Each row is where one point has got to under a steady rotation. How many steps took it there?
The counts run from 0 to 411.
[  8   0  11  -4 -11  -8   2  21  17  -1 -17  -6 -22   1  21  -1  13 -13
  10 -11  15  -8  -8   1   1  26 -34   7  -5  12 -11   5  15 -19   2  19
 -31  14 -14  -6   7   7  -6 -13  15  11   5  19   3  -8  33 -10  -8  10
   4  -6   5 -37  -7 -15   6  -3  -9  13  -6  -3  -8  30   6 -14   8  10
  -5 -22   6] : 397
[  0  12   6  16   2  -8   6  24   1  -3  -3  -1 -16 -13   8 -19  -5   5
   1  -9 -24  -9   5 -10  15  21  -6  15  -5  31 -39   4  16   1  -3  18
 -10   8   1  -7   9 -18  -6 -11  15 -13 -11  -1 -13   8  13 -18 -19 -18
   6  13  32  10 -11 -22  -4  -9  -7  23  -3  -4   0   9   9   0 -13 -16
  31  -3 -14] : 185
[ 11   7  12  -4 -20  -6  13  15   5   4 -34 -12 -13  -5  14 -13   5   5
  11 -10  -6 -16 -16  -2  -8  31 -20  11 -12  12 -29  11  25 -20   1  15
  -7   7  24  13  -4  -5  -1 -14  22  14 -13 -17 -20  16   5  -9   2  -5
   9   2  15  -8   4 -16 -19  -8  -4  36  14  -4  -5  19   7   2   5  -2
  17 -10  -4] : 328
[ 24  23  -1   9 -13  -4  24  23   1  -5  -1  27  -1   5  -9 -18 -11  -1
  18 -11 -10 -23  -8  -1 -15  16 -11   4 -13   5 -32   3  19  16  10  -4
  -8  21 -15  -3  17 -24  -6 -16  14  -5   6   9 -26  -7  16 -11 -10  -4
   9   2  26   1   5 -15 -13   0   5  20  -7  -8   2  -1  -9  14  20  12
  22  16  11] : 346
[  5   0  -4   4 -13 -32  33  26   1  10  -5  -6 -10   7  19   9   4 -16
   6 -13 -15   3  -9  -4 -11  42 -33  10  -8  28 -16   2   0   3   7   6
 -19  10   5  -5  13   0   6 -17  22  11  10  -3  16  -1   5  -6   6  -9
 -14  18  37  -9   3 -15  -9   4  -1  13  -5  -3 -13   3 -14  -4  -1   6
  16 -10   8] : 143
[  7  35  20   3 -11  -7   8  20   2   8  -5   7 -22 -13  23  -7   2  14
  14 -13   9  -3   3  -9   7  21 -14  10  -7  23 -16  -9   7  -9 -13  15
 -30  18  10 -17   9 -12  15  -8  27  -1   2  -3 -10   9  20 -18 -21  -2
   9  17  23 -16   4   4  -3  -7  -6   1   6  -7 -12  23  -6 -12   6   7
  -5  10  19] : 390
[  5  36  12  -2  -6   1  10  30   9  -4  10  15 -12   2   8 -22   4 -16
  11   7   5 -10  -3  -5  -2   3 -21   1   2  27 -30  -6 -18  12   1  10
  -7  20  -7 -12  13 -17  16 -17   6  -8   7  13  -5 -18  -1 -12 -16 -11
  12  -8  29   0 -17 -21 -13  11   5   9 -19  -1 -11   2  -5  16  15  24
  13 -10   6] : 49
[ 10   5  23  -1 -19   5   8  11  11  -5   3   2  -4 -20  12 -11  11   0
  22  20   0 -15   9 -13  -3  -6 -16  -7 -13  23 -38   4   8  -8  -3  29
 -21  -5   1 -16   7   4   3  -6  12  -1  -3  16  -1 -18  -5 -27  -4 -24
   6  18  20 -11  -1  12 -15   1  -6  18 -10 -12 -12   7  10   9   2  12
  35 -24   7] : 365
[ 12   6   8  25  -3 -14  15  22   7  -8  -9   2 -16 -12   5 -19  17   3
 -10   1  -2 -16 -11  18  -5   6 -34   4  -5  15 -26   6  23   5   8   6
  -6 -14 -14   4  -8   5 -13  -5   0  18   2  25 -15 -19  16  -3 -29 -25
  13  16  12   6  -3 -18  -2   0  15   0 -22 -10 -15   5   3  -4 -11  -1
  32 -16  -2] : 109
[  4  21   9   6 -20  -8   2  30   6 -12  -1   1 -27  -1  11  -2  -7 -14
  26  -3  -5 -30   0   6  11  14  -6  18  -4  27 -18   2  23  -4   4   7
  -4   3 -10   6   0 -10 -15  -4  16   1  11   5 -32  -1  10  -2 -23 -13
  -4  17  27  -2  -2 -10 -15 -24   9  33  -8  -6   9   5   9  17 -10 -11
  23 -19  -8] : 337
[  6  33  17  -2 -17   6   2  20  13   2  -4  16  -1  -9   7 -28   8   3
   8  12  16  -9  -8  -4   2  15 -25  -5  -3  33 -39  -3 -12  -1  -5   1
  -5   8   7  -1   4 -10  18 -15   7   1   5   3 -19 -14 -11 -13 -18 -17
  23   4  19   3 -13 -15 -16   0   5   7  -7  -2 -26   8   3  10   9  29
   8  -1  14] : 52
[ 17  12  16   7  -9  -8   2  10 -17  12  -5  -8 -13   4  -2  -5 -15  -3
  -5  -6 -15   9  16  -8  -3  29 -22  -4   8  18 -34  23  15  -3  -6  25
 -21  13 -14   3  13 -22  19  -7  25 -14  -7   0  -6 -13  14 -26  -4  -4
  11  13  29 -11 -12 -25  -5   3   5   7 -17   3  -8   1  -6 -23   2   2
  18  -9  -9] : 304
[ 11 -10   5   6 -10 -12   2  21  22  10  -6  15   8  -6   8  -7   8  -6
  11   5   4   0 -10  -1  -8  21 -36  -6 -11  15 -39  19  10  -4  14   5
 -26 -12  -9  -1   4  23   4 -21  16   9   5   8  -2 -21   0   1  -5 -20
   2   5  12 -21  -1 -19  -7  17 -13  12  -6  -4 -28  12   2  -5   7  19
  18  -5  16] : 286
[ 11  28  15  10  -9 -17  15  25  -7   9 -13 -21 -20 -12  20   1   2   4
   7 -19 -16   2   0   6  -8  25 -34  10  -3  11 -11   7  16  -5   5  19
 -25  -3  12  15  -5 -10   7  -2  35  15  -1 -14  -9  10  11   4 -24 -12
   7  14  11  -5  -1 -19 -11 -12  13   0  -2   8   0  16 -19  -4   2  -6
  15 -20  -1] : 0
[  3   5  12   5 -23   0  15  16   7   7   0  13 -13 -14   6 -13  11  -8
   5  13  13 -18  -1 -10   7  -1 -16  -5  -7  23 -42   8   9 -10 -13  13
  -7  10  -9 -15  19  -4   1  -3   5 -13   0  26   7 -13   5 -37   2 -12
   9  16  34  -5  -5  12  -7   5  -7  26 -15 -11 -12  16  14   0   5  11
  28  -5   3] : 362
[  2  10  14  -6 -20  -1  21  21   5   4   2   7 -16 -13  12  -8  16 -16
   8   8  12 -23  -1 -12   1 -12 -20  -4 -10  16 -35   7   5  -4 -12  15
  -7  15  -5 -14  18  -9   3  -1   6 -15   1  27  14 -11   8 -31   4 -12
  10   8  30  -5  -4   7 -10   9  -3  27 -11 -12  -6  22  10   6  12  10
  32 -12   4] : 361
[ 14  36  13  12 -20 -13  19  17   1  -7  -5   0  -7 -14  17 -13  16   9
 -10  -7  12  -4   0   9   7  21 -38   8  -6  31 -14  -3   1  -4   4   4
 -12   1  -7   9  -1 -14   6  -2   6  12   6  17  -7 -14   8 -21 -24 -16
  18  22   5  -3 -11 -12  -6 -12  20 -23 -22   0 -33   1  -2   1  -4  12
  12 -14   6] : 380
[  6  18  17 -13 -20  -1  24  17   0   3  -5   6 -20  -8  11  -9  17 -16
  15  12  10 -29  -7 -11  -3 -10 -21  -5  -7   9 -36   4  11   6 -14  19
   3  22  -3 -13   9  -8   2  -5   5 -15  -2  23   7 -11  10 -28  -1  -3
   9   1  27  -2   0   2 -12  11  -8  28  -5 -12  -5  28   5  12  14   9
  32  -7   7] : 360
[ 13  12  16  -7  -9 -10  -2  22  15  -3 -14  -8 -24  -3  31   1  11 -15
  22  -6  10  -9  -6  -2   0  18 -29   8  -7  12  -9   1  15 -16   5  24
 -31  11  -5  -9   1  10  -3 -13  17  12   2  13  -2  -4  27  -2 -13  10
   6  -3  -2 -36  -2 -14  -2  -2  -5  12   2  -1  -6  33   0  -1  10   4
  -5 -24  10] : 396
[ -1  15  -7  10 -16 -36  20  27  -3  11 -14   0 -23   2  16  11   0  -2
  -1 -12 -10  -2  -7   3  -2  39 -28  18 -12  35 -14  11   6  -1   1   1
  -8   0   7  -1  -1   1   9 -13  19   6  16 -12   4   0   1  -5 -10 -13
 -14  25  42   2   1  -5  -7  -4  -4  11  -1  -6 -26   3  -4  -3  -4   3
  11   3   9] : 145
[  2  -5 -17  13   2 -13  13  33  23  15 -15  17 -11   3   2 -18   7 -14
   5  -6  -1 -14 -28   2  -6  34 -18  11 -10  13 -32   9  15   1   6  -7
 -10   8  -4   0  14   3  -2 -23  16   4  10   8  -9   0  19   5   2 -15
  -6  -2  41  -7   1 -19  -4  12 -14  32  -4  -4  -5  14   3  -1  16   9
  13   7   8] : 20
[ -5  10  -6   7 -14 -15  14  32  18   9 -16   9 -16  -4   7  -7  14 -10
   3   3   8 -16 -23   8   5  18 -31  11 -11  19 -31  11  14   0   2  -8
  10 -15   2  11  -9   6  -2 -10  13   3  15   1 -15  -6  -5  12 -10 -25
  -4  15  34   8   0 -12 -15   2   3  33   1   0 -19  19   8  14  -4  -2
  25  -7   2] : 25
[ -3   3   1  28   2 -15   9  28  14 -10  -6   9 -23 -12  16 -21   9   3
   1   6  -4 -22  -3   5  -6   9 -12  12 -16  19 -27  -3  21   5  -1  10
 -14 -12 -12 -14  -3  11 -18  -7   4  13   3  18 -15 -17  20  -8 -25 -20
  -3  15  33   8   0   0   2  -1   0  19 -12 -22  -9   1   9  -5  -9  -4
  29 -11   4] : 105
[ 13  36   2  10 -22   3   9  25  12   1  -1  27  -9 -21   8 -11   9  -4
  14  -7   0 -18 -12   5  -1  -3 -32   6 -21  -6 -28   5   8 -10  10  -5
 -17 -13  -9   3  14  -5   4 -14  15   3   6   2  -5   3   6   0 -16 -22
   9   1  20  -6   1  -3 -13  12   3   6 -14   8  -7  23  -5  15  25  10
  27  -2  15] : 352
[ 14  32   6   2 -20  -3  20  20  -6  13  -9  -4 -17  -2  10  -9  14  -9
  -9  -4  15  -4  -1  -4  -9  14 -29  -1  -7  -7 -20   2  13  -3 -14   9
 -18  21 -14  -1  20 -25  15   4  18 -10   2  22  -1  -5  26 -29 -13   3
  21   4  28  -6  -9   5  -4   1  19   0 -19  -8  -7  16 -13 -12  23  15
  11  -9   8] : 237
[  4  27   1  -1 -20 -28  25  26  -3   5  -5 -10 -23  -4  24  21   3 -14
  14 -10 -12   5   1   7   0  27 -38  15 -13  25 -13   9   6  -3   6   8
 -12  -6   3   3  -3   1   6  -6  27   6  17 -10   5   0  -4   1 -14 -16
 -12  24  32  -3  -3  -2 -11  -5   7   5  -4   3 -12  11 -15   6  -3  -5
  19 -21   5] : 147
[ 10   2  -2  -2  -9 -32  32  23  -1   7 -11  -5 -11  12  17   6   0 -10
  12  -7 -16  -5  -9  -6 -21  39 -29  11 -10  29 -16   9   3  12   3  14
 -16  16  12  -8   7   1   4 -20  22  16  11  -4  10  -6   6  -8   5  -5
 -10  11  33  -8   1 -17 -15   8  -8  21   2  -8 -14  -1 -14  -1   1   8
  10  -3  10] : 142
[ 13  34  16   7 -17 -10  17  25   0 -10   4   0  -8 -15  20 -10  16  -1
  -3  -7   1   1   4   7   2  12 -37   6 -12  33  -9  -7  -4  -5  11   7
 -21   2 -11   0   9 -10   4  -8   9  13   7  14   2 -13   3 -18 -25 -17
  14  19   8  -4 -12 -12 -11 -12  24 -18 -25  -1 -24  -1 -11   6  -5  12
  15 -24   8] : 379
[ 12  16   0   9 -18 -11   8  32   2 -16   2  11   2   0  10  -8  -5   4
  11 -19  -8   1  20  -1  -3  36 -11  11 -23  22 -13  -6   8 -10  16  -9
 -33  15 -15  -7  25 -18 -10  -5  19   7  10   8 -22  -5  17 -20 -15 -10
   3  13  28 -12  -7  -5  -6 -18  12  12 -15 -11 -10  -6  -6   1   5   9
   7  -8  13] : 77
[ 11 -12  -8  11  -5 -10  14  33  21  14 -12  13  -6   1   1 -15   5 -17
   7  -9   0 -10 -27  -4 -11  31 -23   6  -7   6 -36  10  14  -2  10  -5
 -19  10  -5   0  19   1  -5 -24  18   4   5   9   0   2  22   5   3  -9
  -7  -9  33 -20   1 -22  -7  13  -8  31  -3  -3   0  10  -1   3  21  11
  15  -1   7] : 19
[ 12  25   0  14 -14  -9   3  31   0 -13  -4  15  -1   2  10 -12  -7  11
  13 -17  -4  -3  15   4  -5  36  -9  15 -23  27 -14  -9  14  -8  15  -8
 -28   6 -12  -5  18 -12  -7 -10  19   4   8  -1 -30  -7  16 -16 -24 -11
   4  17  27  -4  -5  -4  -5 -19  11   4 -11  -9 -14  -7  -6  -2   0   4
   2   8  15] : 78
[ 13   9  21  10  -3  -6  10  11   5  18  -7   7 -32 -18  15 -16   5 -13
   0 -11  -2 -17 -20  -7  10   7 -29   2  11  19 -23  12  17  -7  -6  24
 -27  11  -7  -4   9  -9  11 -13  17   3   0  19  15  -1  22 -12 -12  -4
  12   9   5 -30   1 -19  -3  13 -15  -5 -15  11   4  26  -1 -15   7  10
   5  -3   3] : 126
[  8   1  11 -10  -8 -18   8  28  12  -1 -20  -4 -32  14  22  -4  11  -8
  14  -4  16 -21 -11   3  -4  31 -20   5  -5  23 -11   0  21   0  -5  17
 -19  24 -10 -11  -1   7  -3  -8  10   8   6  25 -10 -14  28 -11 -12  18
   1  -2  16 -22  -4 -16   2  -5  -6  23   8 -17 -12  21   8 -10   2   8
  -9 -10  11] : 399
[ 12   2   4   5 -18 -18  24  11  -6  16  -2   3  -3  -1 -12  -1  -5 -10
   5  -1 -10 -11   3  -9   3  17 -20  -3  -2  16 -40  28  25   5  -1   9
   4  10 -10   7  15 -19   3  -5  16 -21   2   6   0  -5   4 -25   5 -16
   5  23  37   7  -1 -12 -15   0   1  25 -10  -3  -7   9   7   2  -2  -1
  42   1 -13] : 33
[  5  24  18   1 -12  -3   1  24   6   4   5   1 -19 -21  31   0   4  -1
  19 -13   5   1   6  -7   9  18 -20   9 -12  18 -15  -5   3 -23   0  16
 -43   4   4 -15  12   2   9  -7  29   3   0   1   1   6  19 -10 -19  -4
   4   8  11 -29  -2   5   2  -6  -7   4   2  -4  -2  29  -7  -5   8   8
   0 -15  19] : 392
[  4  -8   3  12   3 -13  17  26  10 -10  -6   6 -19  -5  16 -12   4   0
  15   3 -11 -20   1  -7 -16   5  -6   8 -14   1 -29  -3  23   7   1  24
 -21   6  -6 -26   9   8 -18 -11  10   7  -8  17  -4 -13  31 -14 -13  -7
  -5   1  34  -1   1  -2  -1  14  -9  29   0 -24   4   4  -2  -2   6  -4
  34 -13   4] : 102
[ 13  -4  -2   7   7  -9  17  25  15  -4  -9 -15 -15 -11  21 -18  18 -15
   2   1  -1 -14 -17  -8  -7  20 -11  14  -6  14 -21  -6  23  -5  -3  33
 -23  15 -10 -12   8  -1  -8 -18   5  10  -6  21   6   3  39 -16  -6   1
  -3  -4  22 -21  -8  -8  -2   0  -8  15  -5 -13   3  13   6  -4  13   4
  12 -29  -1] : 250
[ 22  13  18  10  -5 -19  31  24   0  -8  -8  -1  -8  -4   8 -16  18  -4
  -3  -2  -4 -20 -12  12 -17   0 -35   1   0   1 -23   4  22  20   5  16
  -5  -5  -6   5  -6  -5  -8  -2   9  19  -5  25  -5 -22  14  -3 -19 -13
  17  14   4   4  -2 -28 -15   5  21   0 -17  -8 -10   4 -10   1  -4   5
  36 -20  -3] : 111
[ -1  19   8 -13  -9   3  11  41   7   7 -13  -5 -10  13  16 -22  14 -15
   2   0   9  -5 -12  -3 -10  27 -19   1  -1  12 -25 -11 -10   2  -6   3
  -6  35  16   1  17 -14   8  -9  23   3  -5   3 -16  -3   7  -1  -2  -6
  12 -10  34  -3 -10 -25 -16  -3  13  30  -4  -9  -2  12 -11   6  15  22
   0 -15  11] : 320
